Here are some points, one per row:
   0.575   1.338  -2.509   1.739  -1.690   0.334   0.262  -0.541  -0.804  -1.544   0.193   0.091  -1.171  -1.829  -2.660   0.600   0.440  -0.878   0.334   0.351  -0.321  -0.621  -0.333   0.972
  -2.558  -1.397   0.420   0.418   0.601  -0.803   0.441  -1.245   1.405   1.869  -1.531  -0.143   0.387  -2.530   0.509  -0.354   0.277  -0.357  -1.712  -0.604   1.275  -1.038  -0.476  -0.788
  -0.284  -1.133   0.345   1.046   0.673  -0.389  -0.299   0.197   1.227  -1.393   0.269  -1.088   0.987  -0.107  -1.758  -0.034   1.258  -0.402   0.246  -1.027  -1.129  -1.014   2.123   0.214
  -0.282   0.230   0.442  -1.889  -0.636  -0.909   1.268   0.440   0.117  -0.947   0.251  -0.337  -0.188  -0.859  -0.782  -1.425   0.833   0.325   0.112  -0.292  -0.115  -0.761  -0.259  -0.147
  -1.857   0.398  -1.800   2.236  -0.376  -0.117  -1.158  -0.856  -0.553   2.768   1.305   0.489  -1.182   0.910   1.020  -0.091  -0.430   1.115   0.303   0.134  -0.451   0.438   0.151  -0.649
   0.800   1.512  -0.190  -2.321  -0.602   0.724  -0.178  -0.217  -2.103  -1.723  -1.161  -0.305   0.045   1.124   2.040  -1.267  -0.596  -0.594   0.304   1.023   0.056   0.156   1.303  -0.307
   0.923  -0.746   0.820   0.911  -1.104  -1.387   0.272  -0.322   1.055   0.610   0.757   0.793  -0.263   1.705   0.213  -0.370   1.114   0.367  -1.142  -1.298  -0.327  -0.206  -1.174  -0.047
   1.233   0.432  -0.194  -1.335  -0.991  -0.654  -0.525   1.188  -1.993  -0.632  -1.071  -0.590   0.888  -0.828   0.833  -0.712   0.183   1.084   0.447   0.208  -0.916   0.287  -0.197   0.440
   0.177   0.171   0.043  -0.794  -0.293  -0.797   0.688  -1.032   0.157  -0.202  -0.027   0.563   1.167  -0.542   0.368  -0.003  -1.414   1.133  -0.230   0.634   1.010  -0.062  -0.538   1.712
   1.053   0.588  -2.030   1.909  -0.449   1.051   0.478   0.310  -1.149   1.390   1.325  -0.270   1.250   0.322   0.645   1.168   1.708  -0.616   0.133  -2.077   0.796   1.737  -1.143  -1.139
   0.623  -0.583   1.517  -0.990   0.370  -0.034   0.432   0.468  -0.490  -0.685  -1.123  -0.451   0.938  -0.681  -1.126  -0.338   0.525   1.241   0.221  -0.578  -0.495   0.073   0.857   0.176
  -0.069  -0.633   1.000  -1.860   1.370  -0.763   1.662  -0.210  -0.107  -0.706   0.842  -0.598   0.598   0.429  -2.541   2.941   0.703   0.753   0.958  -0.629   0.462  -0.592  -0.698  -0.240
  -1.100  -1.136   0.130  -0.083  -2.064  -0.779  -1.724  -0.531   0.714   0.352  -0.730  -0.302  -0.814   0.181   0.234   0.309  -1.204   0.369   0.969  -1.753  -0.094  -0.913  -0.555  -0.530
  -1.251  -0.945   0.451  -0.893   0.422   1.122  -1.411   0.541   1.350  -1.340   0.335   0.598  -0.418   0.549   0.239   2.569  -0.428  -0.434  -0.643   0.687   0.631   0.108  -0.247  -0.230
  -0.243  -0.519  -0.734  -0.498   2.289   0.711  -1.631  -0.292  -0.661  -2.101  -0.022  -0.032  -1.568  -1.851   0.862   0.239   1.617  -0.696  -1.691   2.908   0.588  -0.344  -1.997  -0.011
   0.243   0.822  -0.033   0.644   0.493   0.224   0.515   0.798   2.107   1.034   0.438  -0.855   0.176   0.704   1.467   2.143   0.080  -1.469   0.788  -1.911   1.048  -2.243   2.548   0.594
  -0.066  -0.549   1.872  -1.421  -0.198  -1.241  -0.404   0.253  -0.380   1.275   0.351  -0.360   1.958  -0.697   0.141   1.937  -0.326   0.098   1.100   0.332  -2.713  -0.876  -0.438  -0.903
   0.287   0.491   1.315  -0.510   0.102   1.851   0.376  -0.054  -0.572  -0.591   0.032   0.307  -0.810   0.464   0.411   0.956   0.279   0.495   0.027  -0.018  -0.635   0.019   0.909  -0.579
   0.882   0.516   1.123  -1.293  -1.272  -0.142  -0.103  -0.498  -0.652  -0.516   1.673  -0.348   1.761   0.832   0.577   0.498  -0.764  -0.265  -2.095   1.903  -0.272  -0.370   0.758  -0.236
   1.331   0.428  -0.205   0.244   0.512  -0.809  -2.158   0.125  -0.813  -0.288   0.919   0.215   0.479   1.322  -1.307  -1.478   1.046   0.133   0.336   0.397   0.263  -0.344  -1.245   0.163
   0.759   0.265  -0.231   1.469  -0.826   0.494  -0.703   0.619   0.151  -0.924  -0.320  -0.642  -0.372   0.178  -0.188   0.644  -0.763   2.370  -0.520  -0.293   1.023  -4.638   0.994   0.154
   0.032  -0.253   0.502  -1.276   2.401   1.146  -1.553  -0.427   1.110   0.755   0.283  -0.484  -1.145  -0.855  -1.125   0.408  -0.478   1.903  -1.493   0.036   0.461   0.463  -0.889  -1.583
  -1.577   0.783  -0.810   2.024  -0.735   0.629   0.848   1.204   1.063  -1.130  -2.390  -1.150  -0.358  -0.199  -1.525   0.270  -1.156  -0.762  -0.130   1.706  -0.170   0.870   1.752   2.419
   0.632   0.450   0.644  -0.436   0.296  -0.853   0.398  -0.391  -0.363   0.394  -0.803   0.419  -0.359  -1.729   0.236   0.901   0.163   0.232   0.145   0.607   1.147   0.314   1.572  -1.333
   0.492   0.637   2.780  -0.331  -0.269  -0.022   1.572  -0.612   0.329  -0.019  -1.432  -0.882  -0.129   0.016  -0.091   0.205   0.466   0.355   0.484  -0.445  -0.053   0.227   0.028   0.226
   0.243  -0.325  -1.860   0.492   0.822  -0.273   0.318   1.540  -0.143   0.100  -0.382  -0.198  -1.445   1.617   1.871  -1.335  -0.238  -1.152  -0.044  -1.044   0.238   0.493  -0.901   1.392
   1.305  -0.725   1.209  -1.720  -0.192  -0.455   0.173   0.480  -1.870   0.788   0.251   0.305  -0.903  -0.090   0.357   0.782  -2.025  -1.036   0.720   0.010   0.307   0.909   0.131   1.276
   0.033   1.724  -2.301   1.889   1.379  -0.885  -2.085   0.731  -0.734  -0.725   1.134  -0.834  -0.931   1.635   0.909   0.134  -0.538   0.455  -0.966   0.760   0.835   3.474   1.007   1.049
  -0.711   0.118  -0.402  -1.067   0.506  -0.670   0.551  -0.642   0.399  -0.523  -0.233   0.506   1.016  -0.943  -0.733  -1.737  -0.792   0.680  -0.904   1.294  -0.561  -0.838  -0.841   0.912
   0.624   0.820  -0.064  -0.546   0.038   0.320   0.308   0.172   1.307   0.315  -0.240   0.840   0.919  -1.613   1.049  -0.551  -1.667  -0.613   0.324  -0.158  -0.959   1.325  -1.278   1.893
   0.028   0.487   0.966   0.238  -0.416   0.560   0.997   0.356  -0.451  -1.549  -0.957   0.432   0.043  -0.902   0.391  -1.400  -0.623   0.875  -1.603  -1.105  -0.948  -0.043   1.504   0.382
   0.702   0.075  -0.925   0.900   0.711  -0.596   0.799   0.337   0.673  -0.687  -0.555   0.326  -1.542   1.216   0.675   0.838  -0.126  -0.143   1.562  -0.618   0.079   1.670  -0.262  -2.504
   0.377  -1.865  -1.685   0.515   0.253   0.467  -0.793  -1.441   0.377   0.802   0.998  -0.234   0.067   1.924  -0.895   0.367   0.970   0.998   0.453   1.608  -0.866   0.423  -0.002   0.918
  -0.256  -1.614   0.746   1.598   1.569  -0.036  -0.116  -0.836   0.347   0.287   0.331   0.631   0.870  -0.189  -1.492  -3.025   0.486  -0.358   0.412  -1.105  -0.313   0.161  -0.763  -0.764
  -0.223   0.007  -2.951   1.443  -0.919   1.191   0.520  -0.946   1.246  -0.028   1.271  -0.638   0.922  -1.962  -1.748  -0.175  -0.925   0.325   0.612   0.064   1.210   0.818   0.223   1.973
  -0.015  -0.391   0.008   1.006   0.423   0.178   2.722   1.021   1.126   0.499   0.323   0.650  -0.933   1.173   0.413  -3.641   0.080  -1.999   0.853   1.000  -0.320   1.317  -1.345  -1.115
  -0.715   1.070   0.383  -1.070  -0.041   0.347   0.718   0.188  -0.258   0.356  -1.568   1.676   0.636  -0.157   0.868  -0.592   0.593  -0.404   0.126  -0.419  -1.033   0.366   1.583  -0.066
  -0.417  -0.182   1.148   1.642   0.198   0.088  -0.341   0.485  -1.152   0.776   1.029   0.495  -0.479   0.421  -0.743   0.324   1.584  -0.377   1.330  -0.444   0.413  -1.753  -0.333  -0.452
  -1.348   0.115   1.249  -1.921  -1.713   0.929   0.344   0.433   0.707   1.767   0.497   0.129  -0.903  -0.625   1.916   0.136   0.574  -1.249   0.012  -1.056   1.002   0.653  -0.102  -0.346
  -0.384  -0.483  -0.188  -0.108  -0.643   0.246  -1.478  -0.794  -1.721   2.117  -0.261   1.273   0.807   2.466   0.473   0.161  -0.486  -1.502  -0.141   1.212  -0.155   0.353  -1.426  -2.894
Along one direction, these points spread out more than along any other. Take the direction at right angles to it along which they spread out most. Go by this last direction. How far along it is each point below, from 0 to 99? The average is 50, and the first point in the table lies past the average. One standard deviation of the points above along it is 16.
  -1.348   0.115   1.249  -1.921  -1.713   0.929   0.344   0.433   0.707   1.767   0.497   0.129  -0.903  -0.625   1.916   0.136   0.574  -1.249   0.012  -1.056   1.002   0.653  -0.102  -0.346 27
   0.632   0.450   0.644  -0.436   0.296  -0.853   0.398  -0.391  -0.363   0.394  -0.803   0.419  -0.359  -1.729   0.236   0.901   0.163   0.232   0.145   0.607   1.147   0.314   1.572  -1.333 48
  -0.384  -0.483  -0.188  -0.108  -0.643   0.246  -1.478  -0.794  -1.721   2.117  -0.261   1.273   0.807   2.466   0.473   0.161  -0.486  -1.502  -0.141   1.212  -0.155   0.353  -1.426  -2.894 8
  -1.100  -1.136   0.130  -0.083  -2.064  -0.779  -1.724  -0.531   0.714   0.352  -0.730  -0.302  -0.814   0.181   0.234   0.309  -1.204   0.369   0.969  -1.753  -0.094  -0.913  -0.555  -0.530 43
   0.759   0.265  -0.231   1.469  -0.826   0.494  -0.703   0.619   0.151  -0.924  -0.320  -0.642  -0.372   0.178  -0.188   0.644  -0.763   2.370  -0.520  -0.293   1.023  -4.638   0.994   0.154 74
   0.028   0.487   0.966   0.238  -0.416   0.560   0.997   0.356  -0.451  -1.549  -0.957   0.432   0.043  -0.902   0.391  -1.400  -0.623   0.875  -1.603  -1.105  -0.948  -0.043   1.504   0.382 64
  -2.558  -1.397   0.420   0.418   0.601  -0.803   0.441  -1.245   1.405   1.869  -1.531  -0.143   0.387  -2.530   0.509  -0.354   0.277  -0.357  -1.712  -0.604   1.275  -1.038  -0.476  -0.788 48
  -0.284  -1.133   0.345   1.046   0.673  -0.389  -0.299   0.197   1.227  -1.393   0.269  -1.088   0.987  -0.107  -1.758  -0.034   1.258  -0.402   0.246  -1.027  -1.129  -1.014   2.123   0.214 69
   0.800   1.512  -0.190  -2.321  -0.602   0.724  -0.178  -0.217  -2.103  -1.723  -1.161  -0.305   0.045   1.124   2.040  -1.267  -0.596  -0.594   0.304   1.023   0.056   0.156   1.303  -0.307 43
   0.177   0.171   0.043  -0.794  -0.293  -0.797   0.688  -1.032   0.157  -0.202  -0.027   0.563   1.167  -0.542   0.368  -0.003  -1.414   1.133  -0.230   0.634   1.010  -0.062  -0.538   1.712 60
   0.882   0.516   1.123  -1.293  -1.272  -0.142  -0.103  -0.498  -0.652  -0.516   1.673  -0.348   1.761   0.832   0.577   0.498  -0.764  -0.265  -2.095   1.903  -0.272  -0.370   0.758  -0.236 44
